128 stands for zero in the data rows.
Some points, one per row:
[119 147  66 122 152 113  81 116 167 183 160 122 136 110 103 167 103  57
  59 112 105  52]
[ 82 116 114 155 125  91 140 115 139 109 163 163  94 121 116 103  93 107
 177 117 153 139]
[120  53 228 135  88  85 162 128  99 133 129 145  67 152 144   2 150 211
 255 142 180 255]
[104  68 180 120  97 112 138 145 131  96  97 140  78 142 112  64 118 167
 212 135 149 215]
[ 78  53 219  92 121  72 196 148 109 143 116 145  82  90 110  43 208 228
 225 161 192 255]
[132 149 129 147 112 148 126  95 124 129  90  91 126 122 157 131 110 116
 100  74 126  83]
[107 169   0 119 140 148 117  74 128 128 161 118 114 140 137 174  42  35
  60 126 168  18]
[141 209  39 164 161 173  98 108 131 148 153 115 160 126 121 188  56  40
  76 131  95  23]
[121  60 215 131  94  88 158 125 101 131 130 142  71 149 142  12 144 200
 251 139 178 254]
[117  36 219  73  92  42 163 187 120 135 114 166  57 153 140  37 251 233
 255 163 173 255]
[110 125  93  80 128  76 142  99 110 146 169 144  67 168 109  95 108 109
 133 137 193 140]
[ 94  95 161  94 104 114 164 149 112 101 112 116  90 125 129  42 158 171
 174 133 161 214]
[ 96  38 217  96  75  71 194 147 100 130 110 174  71 154 116   1 198 231
 255 163 187 255]
[100  86 112  91 126 110 163 138  95 171 128 146 114 137 113  82 156 135
 131 106 155 131]
[ 99  65 181 110  93  83 146 200 129 148 125 183  46 129 120  39 233 255
 243 178 196 235]
[143  92 156 100 146 113 141 131 119 149 120 161  94 108 131  73 155 163
 160 131 171 162]
[112  95 187  94 116 122 128 170 105 157  81 146  94  97 128  72 166 199
 168 151 163 171]
[161 167  77 151 113 166 102 120 144 172 125 121 188 129 137 193 110  78
  48 126  42  46]
[100  84 151  92 141 110 116 156 152 186 147 143  74 114 138 142 148 150
 132 127 150 119]
[161 188 170 166 131 147 130 148 152 116 103 164 225 157 131 173 124 153
 164 156  85 131]
[137 132 143 159 124 150  93 146 142 150 151  99 173 153 136 157 124 129
 121 152  94 114]
[173 153 201 165 120 116 155 144 133 138 102 129 189 160 159 125 148 198
 162 197  92 214]
[169 160  96 153 131 199 113 141 136 115 105 121 241 137 147 184 145 122
  69 165  73 145]
[149 185  61 129 200 132 150 120 170  98 156 145 161 104 113 208  77  65
   8 134 111  29]
[130 132 122 104 156 142 104 108 130 138 154 123 137 121 124 150 118  91
  76 124 124  95]
[104  78 180 124 109 113 136  99 120 111 143 130  66 126  93  67 148 171
 152 154 166 160]
[141 178  74 157 199 149 141 124 159  83 173 149 199 134  85 204  93  96
  20 134  72  70]
[154 175 107 165  97 180 104 131 118  98  90  97 200 137 137 164 111  86
  89 120 103 102]
[125  37 228 133  82  59 185 183  86 125 107 168  80 159 140  39 236 255
 255 178 180 255]
[124  80 164 130 116  77 155 148 111  84 157 166  46 124  92  60 114 143
 155 115 154 156]
[111 107  93  86 132 164 109 127 116 152 140 124 140 108 119 156 139 125
  86 106  93  77]
[118 123 166 143  69 106 131 141 151  86 108 126 100 107 113 106 128 105
 166 118 165 183]
[125 124 113 137 110 127  88 119 141  97 126 113  81 129 144 138  98  89
  95  73 171 109]
[100  71 142 102 121 106 125 144 148 162 146 159  75 114 109 103 142 182
 170  95 171 137]
[158 150  80 153 145 179  86 134 140 167 141 100 184 164 133 205 111  83
  72 132  77  59]
[103  67 209 149  94 110 156 176 106 131 161 134 137 203 114  31 190 255
 255 203 129 255]
[127 142  53 110 133 128 144 126  87 110 136 110 152 137 109 125  90 116
  79 151 144  80]
[100  94 143 132 125 105 148 119 134 112 163 161  88 130 101 117  86 139
 136 121 165 142]
[ 91  93 158  96 130 122 136 141 116 144 116 157  89 101 139  80 170 157
 136 142 141 161]
[160 173 169 172 134 136 146 148 133 133 102 125 173 119 118 159 146 149
 109 161  95 138]
[114 114  96 104 171 126 131 126 145  94 191 156  91 105  79 100 114 104
 116  91 119  82]
[107  80 148 103 129 100 141 156 121 154 140 151  75 114 124 128 199 143
 152  92 156 135]
[ 72  95 131 123  81 118 127 106 164 121 144  98  78 129 157  61 106 110
 170  89 167 165]
[163 172  79 170 204 156 111 116 177  79 144 168 147  87 127 216  87  33
  49 128  75  54]
[119  91 158 108 125 108 137 122 140 146 140 127  91 114 132  81 136 148
 171 125 157 150]
[147  95 153  99 150 114 141 130 118 153 121 162  97 105 132  74 158 162
 155 131 172 158]
[144 186  89 129 125 158 114 121 143 118  64  88 159 128 169 173 118  38
  67  83 101  74]
[125 161  64 117 189 118 143 106 178 108 183 152 114  96 110 132 114  81
  71  99 141  61]
[111 143  79 101 135 149  81 107 133 180 163 132 132 125 154 175  99 111
  70 105 106  60]
[143 188  90 131 122 157 114 119 140 114  61  85 156 128 173 175 116  38
  69  80 104  75]
[126  59 255 105 114  67 173 191  95 133  86 173  78 169 133  48 213 255
 255 165 166 255]
[165 141 160 165 116 136 140 192 126 162  96 131 176 140 150 131 153 168
 153 171 104 186]
[143  60 234 124 101  61 147 152 104 117  86 180 100 146 135  28 227 255
 255 147 210 255]
[119 112 115 106 106 134 115 104 123 124  90  79 106  88 151 148 110  86
  95  73 143  82]
[118  73 209 100  98  76 195 145 116 141 118 167  71 143  94  42 198 239
 228 169 182 252]
[ 98 139 105 118 162 123 147  95 142  82 168 167 103  83 126 105 109  97
  82 115 125  60]
[129 192 111 150 169 157 128 103 160 117 158 172 177 110 121 209  84  68
  69 138  83  41]
[107 128 122 133 176  96 141 137 126 105 152 161 131 133 100 103 113 144
 102 108 148 121]
[116 124 138 124 101 118 140 105 140  93  87 142  84 138 140  98 111 111
 153  78 161 146]
[157 136 128 177 119 155  76 150 125 140 153 132 193 128 114 198 112 118
 143 135  73  99]
[166 140  55 168 139 187  69 103 147 161 164  84 173 154 106 195 122  59
  41  99  60  75]
[140 155 168 171 119 123 144 177  92 153 105 126 190 169 133 149 152 182
 173 185 108 218]
[111  92 193  94 114 120 129 174 103 155  79 150  90  95 127  67 169 207
 176 153 164 180]
[110  99 156 106 116 100 165 139 150  91 154 188  74 118 117 102 128 171
 177 114 134 160]
[136 197  33 124 140 152 129 115 146 154 131 103 182 156 120 188  70  59
  78 165 103  27]
[ 89  56 227 122 122  53 171 171 110 117 123 187  68 130 118  44 222 241
 253 178 180 255]
[172 145 161 171 113 137 141 197 129 162  93 131 184 141 153 134 153 169
 152 176 100 190]
[170 120 108 136 105 157  78 144 153 156 137  94 200 146 142 187 117 104
  94 142  80  95]
[ 88  87 180 123  98  85 180 141 118 129 129 148 116 147 115  73 131 195
 228 154 164 254]
[113  67 255 113 114  55 178 180  82 104  88 166  90 158 126  23 218 255
 255 166 196 255]
[122  49 170 108 132 108 136 123 111 108 132 129  70 132 103  55 129 158
 186 159 154 176]
[137 163  78 132 139 151 101 132 148 184 129  74 213 145 135 159  83  80
  40 118  73  65]
[ 93  27 192  88  44  61 174 158  69 128  92 146  69 177 140   5 183 255
 255 184 174 255]
[150 128  96 137 126 163  80 113 147 150 145 115 177 123 157 196 141  67
  53 120  63  73]
[135 123  76 124 145 173 103  90 158 174 154 122 134 111 131 163 106  85
  54  86 122  36]
[159 170 100 123 136 164 103 125 126 144 113 114 215 178 136 175 145 117
  89 175  59 129]
[114 110 125 104 137 138 136 103 149 180 127 142 102 147 151 127 134 124
  93  92 133  86]
[102  73 153 145  83 102 155 125 123  94 119 128  50 152 123  39 143 207
 218 131 141 237]
[ 95 167  37 119 160 143  92 108 144 104 172 116 181 122 116 166  75  42
  67 123 128  15]
[178 205  81 186 105 132  79 100 130 108  91 112 156 161 163 217 106  51
 124  89 125  71]
[104  61 204 123 115 106 110 130 109 140 120 144  73  99 119  96 177 191
 206 151 179 201]
[ 87  88 111  98 158 112 164 127 154  89 147 159  84  81 109  86 128 147
 166 103 158 141]
[122 185  62 153 180 180 123  92 166 105 214 142 119 109  90 201  62  41
   0 109  90  21]
[137 134 134 162 131 142 137 187 119 134 141 124 184 155 153 158 132 139
 155 137  84 167]
[ 72  50 207 126 102  65 135 166 106 137 149 148 132 147 122  12 183 249
 255 199 132 255]
[168 166  75 152 161 174 128 135 114 137 116 120 209 151 131 168 114  92
  81 129  99  51]
[150 227  60 137 171 149 120 110 192  94 172 127 172 117 118 194  80  49
  35 111  85  45]
[135 158 130 181 142 141 134 120 165 121 143 147 184 148 121 176 126 100
 149 144  63 114]
[122  50 186 113  93  94 164 192  60 101  90 125  74 133 119   0 213 231
 251 170 158 255]
[136 159 119 167 135 150 102 121 138 110 105  87 161 114 166 207  85  41
 103  65 117  70]
[111 131 124 128 154 126 167 105 111  88 150 167  82  97 100  57 125 134
  93 133 159 141]
[109 200  22 111 161 156  80  94 126 154 156 109 158 134 102 200  89  16
  54 142 127   0]
[113  63 221 116 114  65 163 207 103 123 151 142 119 185 114  10 203 255
 255 206 150 255]
[123 182  29 112 163 147 119 106 115 139 110  92 126 118 144 185  36  36
  78 128 132   3]
[ 82  54 206  73  90  92 135 152 111 101 101 139  79 138 108   1 157 202
 221 125 179 251]
[124 131  90 116 145 159 105 114 133 165 160 122 144 124 119 162 139  64
  62  99  94  40]
[156 177  96 146 153 146 130 142 119 147 117 105 176 148 142 178 151 142
 113 137  89 100]
[160 144 139 173 128 161  83 165  87 161  98 116 214 171 147 162 154 153
  91 179  86 151]
[ 99 117 115 127 160 122 109  94 124 152 116 161 107 121 152 137 114 120
  79 118 142  89]
[ 94  74 162 108  80  81 155 143 123 118 125 146  78 169 113  56 180 200
 192 113 172 235]
[108 152  51  87 161 125 157 115  99 122 137 137 105 131 124 129  96 100
 123 129 183  79]
[141 196  89 163 200 160 131 116 148  78 147 127 182 121 117 164 114  93
  33 132 110  68]
[156 146 108 180 118 136 109 146 156 144 118 126 167 163 143 173 134 132
 114 138  86 146]
[174 201  83 182 103 131  79 102 129 108  91 113 151 159 160 212 105  54
 130  89 128  74]
[108  87 173  82 113 134 170 131  90 122  98 103 117 156 129  51 181 200
 153 154 160 206]
[115 201  19 123 148 140  86 122 122 131 132 117 157 121 146 209  82  43
  75 157  89  13]
[151 149 146 176 132 148 139 166 138 109 144 144 167 160 102 160 123 151
 119 185 112 136]
[121 145  49  83 149 139 131 110 119 106 141 132 107 125 113 127  67 100
 109 116 127  69]
[173 140 144 195 102 118 105 172 132 169 122  90 162 171 136 191 137 138
 135 157  94 150]
[158 186  81 152 186 147 100 109 181 101 157 170 180 100  88 217  64  57
  43 124  65  46]
[171 190 114 177 164 140 113 105 167 106 190 162 161 108  96 209  58  87
  70 132  80  60]
[124  87 160 143 126 107 122 136 149 139 134 143 113 114 117  92 165 154
 162 143 134 174]
[134 167 133 161 119 169  85 127 118 187 138 129 186 139 144 177 110 103
 110 139  86  94]
[131 127  80  86 140 126 149  99 122 126 131 132 110 155 110 130  90  99
  84 122 159  89]
[130 189 105 147 169 157 125 103 158 117 159 167 175 110 121 207  80  66
  67 137  86  39]
[106  44 255 156  98  53 190 175  92 136  91 155  78 157 144  31 234 255
 252 180 165 255]
[ 79  88 171  72 117  97 132 108 124 177 118 134  59  96 114  74 151 154
 153 114 193 167]
[100  62 171 100 131  79 147 138 129 151 105 154 106 124 142  80 200 180
 180 128 172 196]
[103 171 104 173 104 134  98  92 131  84  79  81 138  88 162 160 111  43
  89  31 124  76]
[111  21 248 125  50  72 181 182  62 118  67 138 104 204  98   0 225 255
 255 164 182 255]
[169 187  84 141 149 119  98 125 130 135 134 129 172 143 132 150 131 125
 137 138  92 143]
[101  79 127 107 130 118 176 128 126 108 163 143  81 118 107  29 154 153
 179 134 179 173]
[118  28 209  97  93  65 156 162 125 117  73 140  56 152 136  24 186 231
 255 168 210 255]
[ 88  14 235 122  90  71 149 158  86 113 109 154  86 176 102  13 183 255
 255 174 200 255]
[154 159 162 156 127 124 119 171 121 144 126 134 169 158 139 136 148 203
 161 174  92 184]
[130 160 110 141  77 110  98 104 107 122 106 117 123 109 168 186  63  20
  80  45 146  53]
[185 143 148 148 128 128 120 141 102 134 104 114 190 148 134 146 156 182
 154 181 122 186]
[102  70 157 107 136  90 180 125 113 119 140 131  73 139 130  38 132 174
 160 122 184 223]
[ 81  81 162  94  94  90 138 155  69 104 127 124  83 138 116   6 186 211
 209 131 161 233]
10 more points follow, each with its number after it:
[ 85 106 189 108 115 112 140 152 131 119 111 123  93 147 138  57 141 163
 166 130 149 189] 0
[153 168 123 147  94 163  77  92 144 123  92  90 160 100 152 212  73  46
 105  72 115  51] 1
[107  82 147 108  73  85 165 139  95 139 145 159  69 159 109  52 139 190
 204 164 151 188] 2
[150 195  36 157 168 152 106  85 148 128 160 127 152 140 112 201 101  68
  97 136 101  22] 3
[116 107 122 107 105 129 116 109 121 125  94  83 108  93 149 137 115  98
 107  82 142 100] 4
[ 86 137  86 101 160 133 153  92 176  89 181 180 121  92  86 109  90  81
  79  98 119  59] 5
[122  74 168 129 111  74 154 151 108  83 156 170  42 127  92  54 116 147
 159 114 154 160] 6
[130  76 155  77 107  78 121 113 145 158 141 133 111 119 139 106 138 145
 130 138 162 131] 7
[ 83 131 132 122 107 126 139 130 123 108  82  98 111 125 130 121 153 122
 139 119 152 135] 8
[142 165  96 169 120 165  43 125 150 163 139  75 190 152 119 206 113  67
  90 125  71  59] 9
Which of these numbered points is nearest to each point below, ignoring the 3 directions in which the first points spread most? Its number follows each.
[151 160 130 143  97 156  83  96 142 125  93  97 154 100 151 200  82  58
 116  76 120  66] > 1
[ 97 155 106 126 121 120 131 124 130 101 103  98 149 113 144 163 103  76
  93  99 140  93] > 8
[130 180 100 148 188 172 149 126 136 106 127 137 202 133 138 190 134 107
  70 148  85  92] > 8
[144 142  90 172 138 165  81 110 181 180 158 110 175 136 112 197 111  89
  59 119  56  32] > 9
[149 194  31 157 166 152 104  80 148 131 158 126 148 143 109 201 101  64
  99 137 102  19] > 3
[132  84 148  78 115  83 118 109 150 158 146 136 116 115 136 117 132 133
 115 132 156 115] > 7
[185 144 113 171 133 166 114 138 109 140 124  92 196 148 153 179 129 115
  81 158  74 117] > 4
[151 144 104 136 150 115 145  93 167 100 172 148  92  96  78 115  67  56
  65 103 105  55] > 6
[156 144 120 151 101 164  63 114 157 115  83  74 145 115 159 232  72  53
 109  32  98  61] > 1
[176 197  77 143 205 158 126 109 168  94 192 187 149  88  90 228  47  71
  52 116  91  43] > 1
[103  63 220 135 111  68 167 179 106 106 135 149 106 187 142  13 185 255
 255 195 149 255] > 0
[130 181  95 143 184 172 147 123 136 107 131 136 197 132 139 189 130 102
  68 147  87  86] > 8
[131 127 117 105 151 135  83 111 149 168 157 147 141 126 156 139 121  95
  56  99 106  44] > 7
[119 154 108 133 117 150  56 136 154 172 153 110 131 112  95 169  91  48
  53 103  81  43] > 9
[ 87 145  80 103 162 135 152  90 181  85 186 179 124  92  83 118  86  73
  73  98 114  50] > 5
[133 130 112 106 152 138  85 111 146 166 155 145 142 126 154 143 117  93
  57 103 107  41] > 7
[ 97  96 162  87 117 110 163 146 111 115 109 139 107 172 150  41 144 184
 211 154 170 207] > 0
[190 152 103 176 137 174 112 135 110 139 125  86 205 148 155 188 124 104
  67 158  66 104] > 4
[101 124  90  99 113 111 147  99 120 132 152 144  71 132 112 115 105 120
 122 143 163 120] > 2
[105  68 217 138 114  71 164 176 108 106 134 147 110 185 143  22 181 255
 255 191 145 255] > 0
[134 177  74 146 103 163 132 135 114 101  68  75 153 124 140 191  82  25
  99  61 138  56] > 8
[124 124 107 140 117 120  88 117 125 101  86  98  99 117 116 127  89  60
  81  78 146  93] > 6
[ 97  74 243 104 110  90 159 157 118 107 157 153 132 184 133   5 182 255
 255 221 126 255] > 0
[144 190  28 135 161 159 100 107 119 124 177 100 152 137 117 218  72  35
  96 117 114   6] > 3
[100  76 233 105 110  92 155 154 117 107 151 149 131 179 134  15 176 255
 255 210 126 255] > 0
[138 183  63 154 156 140  96 127 131 138 128 131 163 149  90 199  87  54
 135 168 114  34] > 3
[163 213  36 102 147 174  97  96 138 135 158 123 154 145 150 229  85  48
  92 127 106   0] > 3
[166 219  31 101 149 177  95  95 139 136 162 126 159 149 150 236  82  46
  89 133 103   0] > 3
[132 184 102 175 110 140 105  50 176 119  92 106  94 101 168 248  90  28
  95  65 123  42] > 1
[165 215  43 106 147 174  99 102 137 137 159 126 162 149 148 228  88  56
  97 135 104   0] > 3
[116 125  75  74 126 123 145 107  97 123 136 139  69 143 109  90  97  82
 135 144 165  85] > 2
[118 150 112 133 113 146  62 137 152 168 150 111 129 115  99 162  95  56
  62 104  87  56] > 9
[157 179 146 177 112 178 123 123 131 124  58 129 215 131 161 174 135 131
 131 124  63 132] > 5
[148 151  88 117 130 166  92  99 170 173 129  97 150 140 138 185 106  64
  52 105  97  20] > 7
[173 191  87 145 151 122  96 127 132 138 135 129 179 141 133 153 133 126
 136 137  87 146] > 3
[112 130  91  79 124  81 140  98 111 146 162 139  68 167 115 101 108 101
 130 135 190 137] > 2
[122 121 131 114  95 119 106 128 111  96 129 117 120 118 123  84 152 101
 155 106 125 163] > 5
[130 170  64 112 148 143 152 109 128 137 112 121 115 114 118 142 108  82
  75 126 150  62] > 8
[155 144  73 143 142 178  80 107 167 145 127 125 207 129 145 166 124  36
  61 120  72  27] > 5
[116 118 145 123  97 113 144 105 142  91  81 145  79 138 141  90 115 117
 159  74 165 157] > 5
[101  83 179 110 148 132 149 131 134  89 121 137  77 131 102  43 133 157
 171 129 202 167] > 0
[175 194   6 123 152 153  98 117 120 122 150  93 146 151 127 183  72  47
  92 126 126  26] > 3
[115  40 203 130  49  77 187 144 100 104  97 130  66 200 138  32 170 243
 255 147 178 255] > 2
[122  95 169  94 121 115 113 120 162 170 156 140  94  93 115 116 120 154
 113 133 134 119] > 7
[140 164  95 190 128 147  66 109 146 157 137 119 171 138 143 186 133  94
  72 137  58  60] > 9
[135 117 109 117 100 126 112 104 114 103  77  92 128 119 147 156  99  83
  86  69 132 100] > 4
[106  57 192  80 140 106 159 171  94 135 143 142  82 102 138  54 171 204
 196 129 194 209] > 4
[134 177  53 112 151 148 151 105 130 139 110 119 116 111 119 152 102  68
  63 121 150  47] > 8
[136 239  86 147 209 145 106 124 146 106 156 128 171 117 109 229  88  87
  23 157  99  37] > 8
[122  97 140 122 124  84 164 159 139 114 157 144 102 116 100  87 110 128
 144 129 131 152] > 6
[137 185 132 164 117 158 147 126 127 145  84  73 194 143 166 191 130  93
 106 108 105 114] > 8
[147 146  94 114 128 159  96 102 166 171 129 103 144 139 136 175 110  74
  61 106 101  31] > 7
[112 154  41  76 142 160 134  95  94 121 169 102 117 136 114 130  82  69
  51 114 166  26] > 2
[179 199  73 143 208 159 124 109 170  95 197 189 150  88  90 235  44  69
  51 116  86  40] > 1
[120 114 112 107 112 134 116 105 125 123  97  84 106  89 146 149 105  84
  92  74 142  80] > 4
[167 178 129 168 103 149 106 121 117 109 101  91 150 125 147 205  85  92
 150 133 130 118] > 1
[146 157  77 126 141 170  74 102 136 177 163 112 173 130 112 195  97  89
  66  98  86  48] > 9
[100  72 197 104  98  88 161 125 106 124 111 139  48 154 120  19 154 207
 213 157 183 242] > 0
[122 121 115 135 108 124  93 120 139  92 122 114  71 128 144 131  99  93
 103  69 178 114] > 6
[151 152 185 175 112  95 132 168 101 138  95 125 167 175 147  97 184 208
 167 175  96 240] > 0
[104  62 216 135 112  65 166 177 107 106 138 152 105 186 141  16 182 255
 255 195 150 255] > 0
[113  68 217 121 112  67 160 205 101 117 149 140 120 184 114  16 199 255
 255 201 149 255] > 0
[120  95 170  93 121  70 134 148 122 150 119 164  88 113 144 104 154 168
 179 137 179 156] > 7
[108 110 119 111 136 149 132 110 126 163 118 127 139  90 129 130  97  96
  75 112 124  73] > 4
[121  41 238 108  94  45 164 194  98 132 102 182  41 152 128  36 193 255
 230 123 174 238] > 6
[148 168  50 117 155 162 116  99 102 119 148 121 139 127 136 177  89  60
  72 138 168  16] > 3
[143 201  88 165 203 163 129 119 146  77 143 126 189 122 120 166 115  94
  29 133 107  68] > 8
[135 156 130 175 144 140 137 121 160 121 142 143 180 147 121 169 125 102
 147 144  69 115] > 5
[134 129  83  87 137 131 146 100 121 126 132 133 111 155 109 135  89  98
  82 126 157  87] > 2
[129 193  53 110 175 132 155 112  98 127 143 113  94 120 111 165  84  66
 108 116 151  58] > 3
Here are 10 other points, each followed by its number:
[120 120 105  75 102  95 151 141  91 132 154 135  78 150 103  89 160 140
 190 152 142 163] 0
[136 148  79 129 138 149  90 135 126 160 121 119 141 146 144 155 113  61
  67 109 121  68] 1
[105  88 124 112 135 120 173 126 128 107 163 142  89 118 108  45 148 148
 170 135 171 164] 2
[120 178  30 140 139 152 132  84 119 113 140  94 128 127 108 172  80  44
  77 138 143  16] 3
[106 149 106 133 180 121 129  79 170  97 185 147 107 115 105 135  75  83
  83  96 136  69] 4
[101  77 132 109 128 117 177 131 123 109 159 143  78 122 108  28 155 156
 183 134 180 179] 5
[113  52 211 106 125  78 188 176  86 154 123 171  34 117 131  47 216 253
 245 165 182 255] 6
[108 178  97 141 193 144 158 110 140  88 187 148 149  88  99 166  97  54
  23 115  92  29] 7
[126 118 111  97 118 128 129 110 103 121  68  84 111  93 113 144  88  70
 118  78 139 116] 8
[137 186 110 155 117 176  94 109 134 115  87  94 167  91 170 225 102  60
 121  99  92  66] 9
Which of these numbered points is nearest to each point below, ignoring the 3 directions in which the first points spread most? Its number follows each.
[142 192  70 159 187 144 113 117 179  97 183 147 150 117 101 214  54  68
  34 104  87  53] > 4
[109 182  98 144 199 147 159 111 142  85 190 149 156  85  98 170  96  49
  15 113  87  22] > 7
[152 196 104 160 149 191 116 140 117 113  62  93 160 116 183 200 115  39
  51 119  83  66] > 7
[120 122 101  76 105  98 150 139  93 130 153 135  80 149 103  91 153 137
 184 149 141 156] > 0
[119 142  67  91 153 126 157  93  91  97 149 112  79 124  92  91  87  79
 108 132 182  53] > 3
[146 170 121 161 105 164 105 144 150 176 143 105 178 150 132 161 129 101
 106 120  92 120] > 5
[155 165  61 119 155 165 115 108 105 134 136 116 157 121 118 187  66  75
  77 159 115  17] > 3
[130 115 106 117 106 124 116 105 112 103  84  98 126 117 140 154  97  87
  85  71 132 102] > 8
[178 165 116 165 113 168  93  98 139  95  92  83 143  95 158 242  95  44
  90  82 112  55] > 9
[128 173 107 132 141 141  85 138 125 166 157 119 158 130 125 146 116 107
  79 108 112  46] > 1
[130 169  75 139 141 158  72 130 145 173 113 105 159 109 125 168  87  72
  32 131  87  60] > 1
[123 193  52 140 156 173  86 100 110 129 156 102 154 134 121 199  57  39
  77 144 102   7] > 3
[138 146  78 131 138 150  87 137 129 164 123 118 144 147 146 157 115  57
  63 106 121  65] > 1
[145 152 110 165 119 153  57  64 134 123  97 109 126 123 168 177  88  33
  94  46 124  35] > 4
[101 102 144 102 154 109 189 113 119  90 134 145  75  96 110  53 123 137
 128 123 155 104] > 7
[175 136 195 171 102 119 138 146 105 142  85 120 195 150 143 118 195 187
 190 196  91 230] > 2
[ 94  80 109 105 144 122 117 122 133 151 126 128  89 117 130 101 138 127
 103 112 182 118] > 1
[113  55 208 108 130  81 189 174  86 153 128 171  35 115 129  51 217 250
 240 164 174 255] > 6
[131 118 103 115 104 126 114 105 111 102  83  96 123 121 141 155  99  87
  88  73 131 101] > 8
[ 94 120 161  88 132  93 172 117 122  99 112 133 115 131  97  73 109 161
 154 129 145 177] > 8
[104 119 103  93 118 102 144 130 101 117 193 134 104 128 122 117 132 132
 171 133 168  99] > 0
[142 181  73 163 193 144 122  80 183 107 191 152 142  91  89 215  55  36
  37  97  89  22] > 4
[135 128  71 122 162 153  78 112 144 163 143 111 161 124 107 166 100  83
  63  92 109  59] > 1
[122 164 119 141 126 166  94 113 149 117  62  80 117  69 161 196 102  56
  71  57 114  56] > 9
[122  61 219  94 127  59 161 152 108 161 105 184  64 101 144  46 209 222
 255 123 192 249] > 6
[141 112 169 171 131 132 134 178 117 134  86 108 171 137 138 126 144 198
 163 151  95 206] > 8
[106  84 145 105 134 100 138 154 125 153 144 153  74 110 121 134 193 135
 144  87 152 125] > 6
[137 159  93 152  91 167  96 108 142 137  86 116 141 113 163 226  93  45
  92  55 113  71] > 9
[114  56 208  81 111  55 185 153 103 148 100 177  66 124 137  36 216 246
 225 156 187 255] > 6
[ 96 100  60  81 133 109 186 100 103 118 116 133  91 126 102  68 132 140
 118 140 185  97] > 3
[103  41 192 142  77  79 194 153  70 110 101 138  72 185 131   3 179 227
 220 146 170 255] > 5
[147 157 104 164 118 154  59  62 133 118  99 107 127 124 167 177  85  29
  91  49 126  29] > 4
[173 167  12 134 162 129 105 104  85 149 160 101 144 124 121 213  53  26
 104 141  92   4] > 0
[127 122 120 116 173 102 127 108 136 107 165 148 126 122 121 122 103 127
 119 108 134 112] > 4
[150 173 120 147 112 174  96  96 132 134  80 102 141 112 112 221  85  68
  79  67 111  78] > 8
[172  99 194 153  94 113 170 155  99 143 103 126 204 173 157 113 191 219
 164 195  97 220] > 2
[153 180 117 152 111 179  91  92 134 130  77  96 146 113 111 233  77  58
  70  61 105  70] > 8
[102 115 115  76 162 112 140 138 145 143 116 129 132  81 127 104 142 148
 127 123 108 141] > 8
[143 194  74 165 188 143 112 119 186  95 185 150 153 117 100 218  51  67
  29 101  83  56] > 4
[114  55 212  79 111  52 189 155 103 146  99 179  65 125 139  34 219 252
 228 157 187 255] > 6
[108 139 118  93 129 134 156 150 116 139 143 132 119 138 131  69 166 160
 142 150 169 166] > 5
[159 179 101 150 153 147 132 144 120 149 114 104 180 148 144 181 154 147
 113 136  84 101] > 6
[ 93  95 213 120  82  88 155 147  94 105 125 149 109 140 125  10 183 245
 255 195 148 255] > 2
[109 145 111  89 132 136 156 148 117 139 142 132 117 132 132  73 164 150
 127 146 171 153] > 5
[129 193   0  99 154 172 105 113 133 110 161 122 147 116 109 205  47  51
  70 104 135  29] > 0
[140 113 173 171 130 129 134 179 115 133  84 107 172 139 140 123 146 203
 168 152  96 213] > 8
[103  68 205 149  90 111 155 179 105 135 157 131 143 207 118  31 193 255
 255 205 130 255] > 5
[125 171 116 146 124 171  93 114 149 115  64  79 122  75 162 203  99  53
  65  60 113  51] > 9
[164 192 118 172 132 146 127 119 131 102  84  86 160 119 152 175 102  47
  56  65 119  72] > 7
[149 169 125 151 106 172  97  96 130 129  79  99 142 118 115 217  86  73
  87  68 110  90] > 8
[148 158 110 171 115 156  54  60 135 119  94 106 126 125 172 180  85  27
  93  43 124  30] > 4
[158 185 122 169 128 142 129 122 128 102  87  90 154 121 151 163 107  60
  64  71 122  86] > 7
[171 198  91 167 110 165  94 122 145 110  77  62 161 111 153 222 104  51
  87  87  98  48] > 9
[116 113 150 119  99 110 145 109 137  93  83 148  77 138 140  87 121 126
 166  80 167 167] > 4
[ 92  52 166  99 112  85 145 127 126 109 141 132  65 110 125  24 162 172
 213 139 185 215] > 2
[105  85 162 112 130  94 140 127 114 166 121 162  80 142 128  92 154 214
 215 140 161 200] > 6
[177 197   0 123 151 153  99 117 121 121 151  90 145 154 128 186  68  43
  94 127 129  21] > 0
[109 145  68  76 158 131 164  83  95 102 151 110  91 145 116 104  76 120
 118 130 156  78] > 3
[104  80 146 101 133  98 143 153 125 149 146 154  69 111 121 129 194 134
 144  91 158 126] > 6
[161 186 122 166 130 141 126 120 129 105  89  91 154 116 148 171 106  55
  64  68 122  77] > 7
[ 99  44 201 117  85  61 184 151  82 117 105 150  58 118 146  38 205 246
 239 151 161 255] > 6
[129  82 143 148 104 121 110 111 150 111 110 136  86 123 128 124 106 137
 133  62 155 130] > 4
[134 195  64 121 188 132 128 113 111 129 145 100 153 130 111 141  90  97
  85 151 160  57] > 3
[102  62 149 111 103  77 180 138 119  99 142 132  96  87 123  41 163 193
 216 171 146 228] > 2
[135 166  90 133 189 125 165  87 179 104 195 153 116 102  92 145  65  74
  46  95 127  26] > 4
[143 116 170 178 131 135 134 181 116 133  84 102 179 141 140 129 142 201
 163 152  89 209] > 8
[112  87 228  62 137  84 192 158  69 116  99 167  87 125 109  46 208 240
 247 149 210 255] > 8
[ 98 142 103 121 166 125 146  91 146  79 172 170 106  79 128 108 104  91
  77 111 120  51] > 7
[137 148  81 132 137 152  87 136 130 160 118 115 142 141 147 160 113  56
  63 102 121  64] > 1
[158 144 132 148 117 174  97 154 147 161 132 106 172 152 133 201 116  95
  63 130  80  77] > 1
